rotation steps, each row followed by its count of steps:
The counts run from 0 to 300.
[123 145  98 166 151 170 123 150  96  96 121 128 156  91 142  98 125 158
  99 109 155 147 149 181 158 119  48 105 125 156 105 127 144 152 133 139
 131 147 134 122  81  93 127 138 123 129 108  77]	52
[163 107 108 150 131 142 142 138 119  97 151 120 124  83 114 139 107 123
 125 132 135 142 133 125 143 127 111 138  50 196 137 110 139 127 162 131
 109 132  83 154 112 101  70 133 130 112 138  70]	271
[ 96 146 155 189  90 156 138 134 127 128 131 160 158 118  94 152 121 124
 136 104 142 139 167 111 149  93  70 134  64 127 169 102 130 136 136 158
 162 134 148  85 120 119 129 144 118 137 127 147]	29
[150 109 103 157 135 137 158 160 148 119 122 115 165  97 134 131 156 100
  90 135 153 156 117 166 134 164 119 121 144 130  76 104 113 181 145  79
 197 141 134 135 127 127 129 125 114 120  90 186]	93
[111 108 112 149 111 123 155 150 158 126 109 136 182 101  92 130 128 108
 103 122 148 165 128 128 114 159 115 113 128 121  87 118 107 165 142  87
 203 132 122 124 115 125 125 162  73 112  94 198]	91
[126 157 154 162 131 150 158 134 140  85 120 160 132 119 126 142 103 138
 173 149 143 109 134 114 130 167  43 146  92 118 128 156 170 149 135 162
 153 125 147  97  87 150 136 148 131 184 143 119]	39
[137 141 151 192 126 185 158 162 111 115 120 137 170 137 137 149 129 127
 114 143 148 146 152 159 178 122  61 147  73 140 133  76 147 168 148 139
 152 145 122 109 151 112 107 133 135 145 112  90]	33
[124 130 119 101 136  93 133 133  97 107 105 131 118 112 184 125 162 154
 143 150 169 120 129 147 111 156 150 125 171 153 102 175 149 163 112 190
 121 142  97 151 117 185 112 157 146 115 116  98]	198
[118  99 121 121 142 124 121 125 131  71 135 153 105  76 149 107  91 162
 148 126 150 123 113 106 113 154  69 138 127 149  93 159 144 147 118 165
 107 135 121 126  57 126  80 167 117 145 129 101]	58
[110  82 140 136 125 125 137 125 179  96 121 152  97  73 136 133 131 117
 122 111 155 128  95 138 107 138 107 126 154 116 130 189  96 171 128 132
 195 135 120 128 106 144  91 116 137 111 110 195]	81
[110 110 134 175 152 134 159 164 114 136 154  91 135 143 135 195 182  97
 161 130 165 132 141 138 140 135 118 160 136 148  99  97 144 162 147 133
 151 126 159 134 107 122 120  78 112 140 146  78]	155
[ 97 137 145 145 142 158 160 107 121 137 163 131 129 101  58 183 119 111
 155  81 145 192 134 156  82 159 142 128 102 163 106 119 129 129 162 103
 118 105 105 129 114 120 119 129  88 123 150 114]	132
[ 79 116 136 158 118 122 111 136 120 136 145 133 123 139 106 191 149 108
 177 102 170 100 132  88 133 119 104 162 130 118 148 136 127 127 117 182
 151 109 200  88  83 125 135 110 118 143 140 140]	162
[ 89 143 129 130 130 129 176 146 115 139 142 128  66 111 147 136 148 132
 139 120 179 123 151 133 124 124 193 142 103 140 147 111 123 137 120 178
 133 155  94 171 123 179 149 131 179 120 123  93]	3
[122 164 139 173 135 181 144 149 119  83 123 145 121 107 145 126 123 142
 143 132 151 105 134 158 142 145  45 140 120 123 159 158 156 154 131 162
 165 126 163 110  82 138 155 111 168 172 136 119]	41
[140 109  99 127 117 139 138 135 163  98 146 144 100  94 115 125 107 104
 117 124 168 124 105 100 101 179 133 161 149 106  99 116 105 163 127 107
 154 117 175 139  97 156 151 134 156 148 122 224]	100
[140 147 135 121 100 171 165 139 136 108 130 149 101 130 130 116 103 133
 113 145 174 113 131 113 134 163 144 171  83 110 137  93 115 157 121 169
 150 147 119 133 140 187 153 166 198 155 102 148]	240
[122 110 122 140 143 135 115 128 130  68 150 152  86  63 155 103  99 163
 146 103 149 125 121 117 113 148  57 131 145 148 109 156 135 159 118 161
 110 135 140 133  51 123  91 137 126 134 137 119]	59
[110 117 112 122 167 125 114 131 128  86 123 135  99  62 143 108 124 149
 144 100 148 105 109 152 116 135  78 127 133 145 131 205 134 132 120 176
 158 138 124 121  56 124 109 145 125 140 119 116]	61
[ 58 122 147 142 127 133 165 138 114 138 137 125 111 123  78 181 146 114
 164 100 183 122 135 138 104 131 165 141 118 145 156 172 119 110 152 130
 167 106 132 145  96 133 161  91 131 132 140 109]	143
[169  99 101 109 119 112 147 148 152 103 129 136 133 115 118 132 105 113
 129 158 159 116 101  92 111 198 146 176 135 127  68 130 120 163 127 113
 155 126 134 143 113 174 130 163 138 149 109 189]	98
[151 119 111 139 122  95 138 150 146 112 128 121  90  94 181 138 159 107
 117 137 139 109 132 115 129 133 173 147 118 130 139 122 120 173 108 187
 158 160  97 140 146 187  99 141 181 100 112 165]	219
[116 138 123  95 157 182 145 118  95 149 153 111 101 115  63 156 120 117
 131  69 168 147 110 184 121 130 172 142  95 137 146 130  89 112 141 143
 129 115 108 138 152 133 142 134 172 117 107 120]	125
[127 145 126 179  77 136 129 144 125 112 118 160 161 123 102 153 109 124
 134 140 150 101 153  91 148 105 106 140  37 149 192 130 139 113 142 167
 157 132 135  99 122 128 134 157 138 130 131 148]	27
[125 162 101 114 170 169 135 112 106 125 153 113  92  81  76 159 119 107
 139  71 143 134 109 182 104 154 163 137 117 147 162 153 109 103 145 139
 138 100 137 124 113 129 167 122 169 130 130 156]	123
[ 83 133 129 151 142 172 141 135 114 123 148 139 103  76  75 119 112 142
 127  63 146 148 143 161 137  94 101 121  63 158 157 116 110  99 144 138
 147 140 113 121  78  90 134 132 131 119 119 100]	266
[112 132 117 158  89  93 122 129 157 124 129 156 116  87 125 135 131 102
 124 114 124 120 146  97 109 118 161 113  98 117 171 125 120 141 116 174
 181 153 124 112 131 176 137 158 148 104 109 218]	223
[144  60 134 123 116 114 136 127 161  86 133 142 111  88 146 133 113 132
 118 135 146 143 103 104 122 153 111 151 136 154 104 156 113 188 131 139
 133 141  85 148 125 133  34 145 121 102 115 145]	77
[142 127  72 118 147 163 139 151 110 135 133 110 126 108 110 124 129 102
  92 102 169 109  98 166 141 146 155 149 133 108 121 113  88 135 123 122
 170 128 164 137 122 136 187 137 181 129  80 188]	104
[124 116 134 163 117 129 164 163 129 140 157 116 118 128 141 160 144 111
 123 138 143 149 162 111 143 113 142 152  59 165 114  44 137 143 136 163
 139 158  91 137 127 144  94 138 123 114 125  75]	14
[107 145 129 137 151 126 139 132  96 103 110 131 115  98 185 120 178 154
 138 122 168 156 146 179 108 163 111 109 199 137  94 153 150 191 119 172
 116 141 122 138 115 162 100 126 137 117 118 100]	196
[ 96 107 151 143 110 137 163 115 134 107 162 142  93 133  85 186 107 123
 171 124 189 134 133  97  97 160 164 169 119 152 152 155 121 127 150 134
 109  97 130 163 104 150 129  96 143 134 167 115]	140
[ 87 103 122 144 108 134 162 148  90 148 137 114 163 167  82 185 141 124
 141 126 205 122 152 120 145 102 175 155  96 158 143 120 107 117 146 130
 138 122 125 167 124 119 132 120 122 111 119  78]	147
[151 103 127 140 130 132 149 138 137  93 157 126 133  88 107 147  95 131
 141 133 128 145 127 113 128 135 106 149  46 190 122 129 148 119 158 126
 119 136  79 142 100 102  69 150 103 121 143  78]	272
[134  88  97 136 138 153 132 158 110 107 116 118 148 140 140 133 131 136
 122 144 198  74 102 132 179 136  96 172 146 126 138 171 105 162 121 141
 165 119 177 147 100 119 127 111 165 135  96 135]	300
